Each row is where one point has got to under a steady rotation. How many ticks took it there?
The counts run from 0 to 732.
[ -9 -10 -12 -14  -1  13  13  11 -26  13  -2  -5 -25 -10   3 -17   6   0
  -5  23  18 -35 -32   5  16  15  -4   6 -20   6   5 -12  -9]
645
[ -2 -13  14 -14   8  21  20   6   4  15 -13   4  12  -3  17 -20   2 -15
 -29  12 -14   7  -3   8  43  14  -6 -12   1 -23  17  13   4]
171
[-10  15   8 -17  11  20 -14  25 -10  21 -14   0 -18 -12  -1   0 -14  -3
 -10   8   4  -6 -31  19  29  -4 -13 -27  -7   7  21  18  -3]
430
[  5 -14  -1 -13  16  13  26   6 -16  29  16 -11  14   1  -1 -19  -6 -13
 -13   5  14   5 -20   4  43   3  -4 -12 -19 -20   2  13   1]
697
[  3 -15   9 -12  12  23  -6  22 -17   2   2   7   3  25  -2 -12  -6   6
 -23  15  14  -9 -16   6  39   8  11 -13  -5   6  20  26  13]
506
[-16 -10   1  -5 -12  21   3  -3 -18  12 -16 -20  -5 -22  -4 -24  35  -6
 -18  15  13 -20 -12   3  19  19  -5 -25  -4  -7   0  -2 -17]
425
[ -7 -16   7 -17  -4  25  18  21 -12  16  13  -8   3   1  14 -31   9  -3
 -18   8   7 -11   6  14  34  25  -5 -10   0 -10 -18 -14 -14]
247
[ -2 -10  12 -27  -8  34   6  30   4   7   9 -16   9  11  19 -17   0  -2
 -19   8  -3   5  -3  11  28  26   3 -25  17   2  -3  11  -4]
464
[  1   9  11 -24   4  19   9   0 -12   5  10 -10  -1   8   9 -15   9   7
 -24   6  20 -36 -41   8  19  16 -13  -3 -23  -3   7  -1  -6]
445
[  0  -4   4  -4  -9  21  13   9 -13  33   5 -29   2 -18  17 -19  22  -2
  -5   9  17  -3 -10  13  28   3  -9 -32  -2 -12 -10 -14 -19]
676
[-17  -3 -15 -30   5  18  10  30 -19  26  -4  -4 -18 -12  -6 -12 -24 -15
  -8   8   2  -1 -19  12  30   9 -10  -9 -11   2  -1  11 -10]
230
[  5 -16  10 -11   0  16  26   4   3   8  -8   3   0  -1  41 -24  13  -3
 -19  23  -9 -17 -15  11  27  16   1   8  -6 -16  27  -9   7]
57
[  6 -22   8 -13   2  18   2  23   1  -4  -6  -3   2  20  20  -6  -4  -3
 -12  30  -2  -3 -27  -4  27  19  18 -20  14   9  27  17  11]
390
[  0   2   5  -2  -4   8  17  21   0  14  -1  -9 -12  -1  42   3   6  -5
   2  24  -3  -9 -29   7  29  15  -7 -28  14  -3   5 -31 -14]
148
[ -2  -8   0   0   2  13  -6  11 -31   1   3 -12  -8  11  -9  -3  14   6
  -6  22  28 -25 -39  -9  21  11  12 -31  -1  15   6   2  -4]
415
[-11  -8 -10  -6   4   8  19  -9 -19   7 -18 -13   1 -14 -11 -12   6 -29
 -18  18   2  -7 -34 -19  26  21  -4 -28  -5 -14   2   6  -8]
625
[ -5  -5  -1   3   9   5  11  -2 -28   9  -6   3 -13  -7  -1 -16  14   1
 -11  22  20 -39 -37   1  26   8  -3  -2 -23  -4   9 -17  -5]
207
[ -6  11   8  -5   7   7   8   7  -4  -6 -18   5 -10   5   8  10  -1 -15
 -17  19  -6 -14 -41 -10  24  25  -7 -36  10  -2  13  -8  -9]
211
[ -1 -25   6  -3   7  16  18   6 -17  -8   1   9  10  22   4 -19   9  -6
 -27  21   6 -16 -10  -9  41  30   9  -7   1  -6   8   0   5]
611
[ -3   7   5 -12  -6  23  -5  12 -15  26   8 -31  -2 -12   0 -11  14   0
  -7   3  23  -8 -23  13  22   4  -9 -40  -1   2 -10  -1 -19]
238
[ -6 -17 -12   5  -5   6   7  12 -17   9 -25 -10 -24 -17  14  -3  14  -9
   6  37   0 -11 -35  -6  18   8  10 -23   5   7  23  -2   2]
616
[-11  -2  -7 -11  17   9  17  -6 -22  16 -12  -4  -3 -11 -15 -12  -6 -22
 -18  11   6 -10 -38  -6  32   8 -12 -14 -22 -18  10  12  -1]
521
[ -7  -6  -4 -32 -11  24   5   5  -7   0   0 -30  -2  -2  -2 -16   9  -4
 -19  10  17 -22 -38  -1   6  23  -3 -18  -9   5   1  17  -9]
654
[  2 -11  -2  -8  15   7  27  18 -10  22   5  -4   8   4   7  -9 -16 -20
  -6  12  -3  17 -19  -2  50  12  -4 -25   5 -18   0  -4  -1]
272
[-12   6  10 -13   8  18  -3  35 -11  16  -8  22 -29  -4  14  -8  -8   3
 -12  17  -2 -20 -10  26  34   9 -11  -6  -5   9  12 -13  -6]
118
[  0   6   0 -14   5  18   3  25 -14  39   7 -15 -15 -15  12  -6 -12   0
   5   7  13  -2 -29  22  29 -13 -11 -20 -13   0   9   0  -9]
355
[  4 -21   6 -11   1  29   2  26  -4  23  -6  -3  -5  -5  23 -24   3   4
 -10  19  -1  -1   3  25  32  -3   3  -2  -2  -3  27  19  11]
380
[  0   5  -9 -29  -4  14  10  12  -6  23   2 -36  -7 -12   0  -4  -6 -12
  -2   8  11   0 -46   2  16   4 -13 -28  -9   1   7  18 -10]
667
[  2   7   0 -12   7   7  19   2 -10  26   8 -17  -6 -12  15 -10   3  -3
  -6   9  17 -20 -41  12  23   2 -17  -7 -27 -11   6 -15  -8]
458
[ -6  -8  12 -24 -19  30  10   8   5   8  -9 -25   2 -13  23 -27  24  -5
 -24  12   1 -11  -4  16  14  24  -5 -18   4  -9  -1   3 -10]
350
[-11  -5 -12 -27   0  19   3  36 -12  17   0 -19 -14  -6  -5  -2 -19 -13
  -5   9   2   4 -27   3  25  18  -3 -33   8   9  -5  10 -15]
126
